Here are some points, each followed by its number:
tensor([ 0.308,  0.033,  0.231,  1.251, -2.043,  1.268,  2.642, -0.125, -1.468,  1.994, -1.224, -0.409,  1.818, -0.475, -0.652, -1.216, -0.790, -0.136, -1.961, -0.402, -0.005, -1.052, -0.133, -0.543]) 0
tensor([-0.752,  1.373,  0.203,  2.268, -0.652,  1.123,  2.472,  0.203, -1.296, -0.755,  0.217,  0.572,  1.596, -1.937,  1.851,  0.086, -0.986,  0.881,  0.356, -1.797,  1.581, -1.923,  0.419, -0.628]) 1
tensor([-1.902, -0.403,  1.148,  1.065, -0.922,  1.498,  2.244,  0.858, -1.967,  0.466,  0.011,  0.360,  0.852, -1.134,  1.108, -1.358, -1.240,  0.548, -1.811,  0.075,  2.735, -0.226, -0.560,  0.081]) 2
tensor([ 1.666,  0.688, -0.774,  2.046, -0.278,  1.120,  1.733, -0.412, -1.265, -0.226,  0.898,  1.505,  1.868, -2.168,  0.860, -0.134, -2.191,  0.586, -0.131, -0.695,  2.058, -1.139, -1.257, -0.124]) 3
tensor([ 0.598, -0.707,  0.180,  1.975,  0.262,  0.758,  1.344,  0.458, -1.001,  0.427, -0.746,  1.178,  0.022, -2.076,  0.338, -0.567, -1.509, -0.327, -0.812, -0.671,  2.199, -0.903, -0.788, -0.968]) 4
tensor([ 0.828,  0.670,  0.289,  0.748, -1.652,  0.845,  2.277,  2.155, -1.569,  0.832,  0.423,  0.704, -0.054, -1.732,  1.070, -1.645, -3.595,  1.617, -0.780,  0.407,  1.458,  1.019, -0.527, -0.481]) 5
tensor([ 2.578,  0.513, -0.228,  0.839, -0.022,  0.046, -0.056,  1.547, -2.121, -0.737,  0.636,  2.118,  1.144, -2.150,  0.341, -0.419, -2.604,  0.770, -2.063, -0.198,  1.234,  0.602,  0.236,  0.254]) 6
tensor([ 0.785, -0.261,  0.446,  0.382, -0.152, -0.825,  0.209,  1.304, -1.826, -0.106, -0.112,  1.567, -0.676, -2.125,  0.841, -0.788, -3.707,  1.488, -1.674, -1.044,  1.100,  0.361, -0.820,  0.118]) 7
tensor([ 0.828, -0.748,  0.946, -0.095, -0.908, -0.131,  0.570, -0.067,  0.781, -0.557, -0.449,  1.894,  0.482, -1.706, -0.050, -0.638, -2.214,  1.118, -1.241, -1.035,  0.881,  0.641,  0.852,  0.711]) 8
tensor([ 1.064, -1.477,  0.181,  0.767,  0.449, -0.565,  1.446,  1.021, -1.360, -0.072, -0.081,  1.931, -0.776, -2.159, -0.117, -0.578, -2.649,  1.657, -0.205, -0.701,  0.647, -0.340,  0.171, -0.774]) 9
tensor([ 0.180,  1.213,  0.504,  1.168, -0.668,  0.569,  1.661,  0.103, -0.652, -0.148,  0.665,  0.145,  0.418, -1.996, -1.147,  0.516, -1.322, -0.257, -1.155, -1.248,  2.142, -0.001,  1.705, -0.161]) 10
tensor([ 1.505,  0.460, -0.496,  0.548,  0.328, -0.887,  1.259, -1.801, -2.374,  2.228, -1.319, -0.129,  1.382, -0.800, -0.662, -0.762, -2.090, -0.291, -0.025, -1.483,  1.140,  0.412,  0.622,  0.619]) 11
tensor([ 1.427, -0.332, -0.572,  0.128, -0.831, -1.095,  0.904,  0.850, -1.387,  0.774, -0.401,  1.402,  0.898, -2.195, -0.542,  0.511, -2.561,  0.931, -1.696, -0.432, -0.221,  1.615,  0.891, -0.336]) 12
tensor([ 0.184, -0.702, -0.928, -0.455,  0.059,  1.114,  1.461, -0.718, -2.211,  1.756, -1.193,  0.819,  1.051, -1.418, -0.689,  0.753, -1.130,  0.097, -0.603, -0.361,  1.250, -0.099,  0.159,  0.059]) 13
tensor([ 1.328,  0.511, -0.269, -0.761,  0.418, -1.734,  1.519, -0.719, -2.790,  1.659, -0.425,  1.402,  0.730, -0.767, -1.527,  0.625, -0.968,  0.390,  1.061, -0.783,  0.727,  0.730,  0.284,  0.813]) 14
tensor([ 0.611, -0.322,  0.951, -1.513,  0.421, -0.159,  1.411, -0.149, -3.179,  1.262, -0.282,  1.224,  0.303, -0.212, -0.069,  0.809, -1.726,  1.119, -0.340, -1.859,  0.007,  1.002,  0.708,  0.662]) 15
tensor([ 1.507,  0.145,  0.083,  0.830,  0.654, -0.348,  1.444,  0.103, -1.806,  1.040, -0.418,  0.766, -1.087, -1.110, -0.081, -0.370, -1.012,  1.965, -1.775,  0.587,  0.327, -1.158, -0.102,  0.653]) 16
tensor([ 0.520, -0.667, -1.287,  0.348,  1.783,  1.005, -0.045,  0.509, -0.611,  0.886,  1.867,  0.380, -0.199, -1.468,  0.445, -0.233, -0.475,  1.245, -0.454,  0.620, -0.093, -0.579, -0.202,  0.138]) 17
tensor([ 1.047, -0.352,  0.148, -0.161,  1.791,  0.886, -1.031, -0.982, -0.540, -0.542,  1.501, -0.477, -0.062, -0.613,  0.048,  0.548, -1.110, -0.851,  0.054,  0.187, -0.361, -0.581, -0.372, -0.628]) 18
tensor([-1.101, -0.474,  1.280, -1.397, -0.266,  1.891,  0.071, -1.196,  0.687,  0.159,  0.201, -1.195,  0.095,  0.753, -0.922,  1.133,  0.669, -0.530, -0.457, -0.695,  1.666, -0.499, -1.239,  0.760]) 19
tensor([ 0.141, -0.941,  0.069, -0.291,  0.843,  0.416,  0.477, -0.676, -0.540, -0.621, -0.343, -0.659,  2.737, -0.624, -0.984,  0.048,  1.627,  0.282, -0.720, -0.289, -0.157, -0.397, -0.937, -0.055]) 20
tensor([ 1.732, -1.748,  0.922, -1.029,  1.353,  0.783,  0.794,  1.109, -0.652, -0.386, -0.588,  0.414, -0.306, -1.617, -0.834,  0.886,  0.101,  0.865,  0.061, -0.738,  0.152,  0.421, -0.209, -0.461]) 21
New points follow, each followed by the numbers of its three nearest points above by angle, nearest first.
tensor([-0.966, -0.052,  0.171,  0.939, -0.088, -1.557, -1.397,  0.960,  0.126, -0.289,  0.437,  0.224, -0.756,  1.042, -0.863,  0.182, -1.311,  0.930,  0.845,  1.268, -1.601,  0.862,  1.551, -0.873]) 12 9 7
tensor([-1.256,  0.178,  0.219,  0.140, -0.031,  0.015, -1.197, -1.069,  0.897, -0.785,  0.274, -0.370, -1.363,  2.057,  0.252, -0.400,  2.206,  0.014,  0.442,  1.847, -1.366, -0.645,  0.076, -0.778]) 19 18 20
tensor([ 0.321,  1.210, -0.248,  0.073, -0.946, -1.623,  0.490,  1.195, -0.184,  0.477,  0.329, -1.159, -1.176,  1.842,  1.223, -1.729, -1.993,  0.207,  0.038,  1.086,  1.589,  1.031,  0.457,  1.178]) 5 7 2
tensor([-1.399,  2.227, -0.187, -0.735, -0.800, -0.519, -0.424,  1.956, -0.681, -0.646,  0.571, -0.322,  0.307,  1.533,  0.977, -1.136, -1.895, -0.679, -0.688, -1.053,  1.554,  1.009,  0.480,  0.579]) 5 2 7
tensor([ 0.048, -0.695,  0.156,  0.865, -0.681,  0.542, -0.995, -0.047,  1.462, -1.226, -0.035, -0.238, -2.647,  2.416, -0.799,  0.551,  1.720,  0.792, -0.151,  1.575, -2.553,  0.307, -0.042, -0.870]) 19 18 21
tensor([-0.861,  0.538,  0.133,  0.830, -0.696,  0.382, -1.549,  1.367,  1.759,  0.092, -0.666,  0.184, -0.788,  1.754,  0.197,  0.031,  0.560, -0.050,  0.683,  1.987, -1.919,  0.426, -1.288, -0.611]) 19 18 17
tensor([-0.549, -0.101,  0.247, -1.003, -0.293,  0.637, -0.385,  0.285,  0.088,  1.617,  0.782, -1.238, -1.092,  1.114,  0.981, -2.076, -0.971,  0.591,  0.422,  0.313, -0.069,  0.887, -0.205,  0.686]) 5 2 17
tensor([-0.694, -0.644, -0.597,  0.783, -1.805, -1.542, -1.196,  0.650, -0.348,  0.419,  0.758,  0.563, -1.625,  1.177,  0.574,  0.119, -0.078,  0.464,  1.779,  0.269, -1.747,  1.104,  1.410, -1.034]) 12 9 5
tensor([-0.261, -1.380, -1.117, -1.778,  1.127,  0.082, -1.388, -1.086,  2.329, -0.391, -1.537,  0.357,  0.650, -1.537, -0.622,  0.983,  1.716, -1.103,  0.394, -0.539, -0.150, -1.624, -0.158,  0.690]) 20 19 21
tensor([-0.137,  2.605, -1.124,  0.246, -0.611, -0.668, -0.385,  1.755, -1.527,  1.214,  1.249, -0.923, -1.132,  0.836,  1.325, -1.793, -0.260, -0.831,  0.346,  0.510,  0.909,  1.135,  1.326,  0.892]) 5 6 11
tensor([-0.034, -0.232, -0.215, -0.290, -1.030, -1.140, -0.401, -0.116, -0.047, -0.497, -0.047, -1.965,  1.020,  1.360, -0.524,  0.611, -1.884, -0.745,  1.328,  1.282, -1.070,  1.579,  1.024, -0.356]) 12 11 18
tensor([-0.472,  1.359, -0.346, -0.805, -1.411, -0.753, -0.071, -0.850, -0.625,  1.116,  2.059, -1.578, -1.472,  0.471,  2.848, -1.500, -1.859, -1.642,  0.228,  0.293,  0.915,  0.724,  0.598, -0.485]) 5 2 11
tensor([-1.315, -0.248, -0.033,  0.482, -1.369, -0.544, -0.796,  0.242,  0.176, -0.709,  0.062, -0.145, -2.272,  2.415,  0.258, -0.548,  0.935, -0.105,  0.819,  1.414, -0.860, -0.047,  0.327, -0.392]) 19 2 5
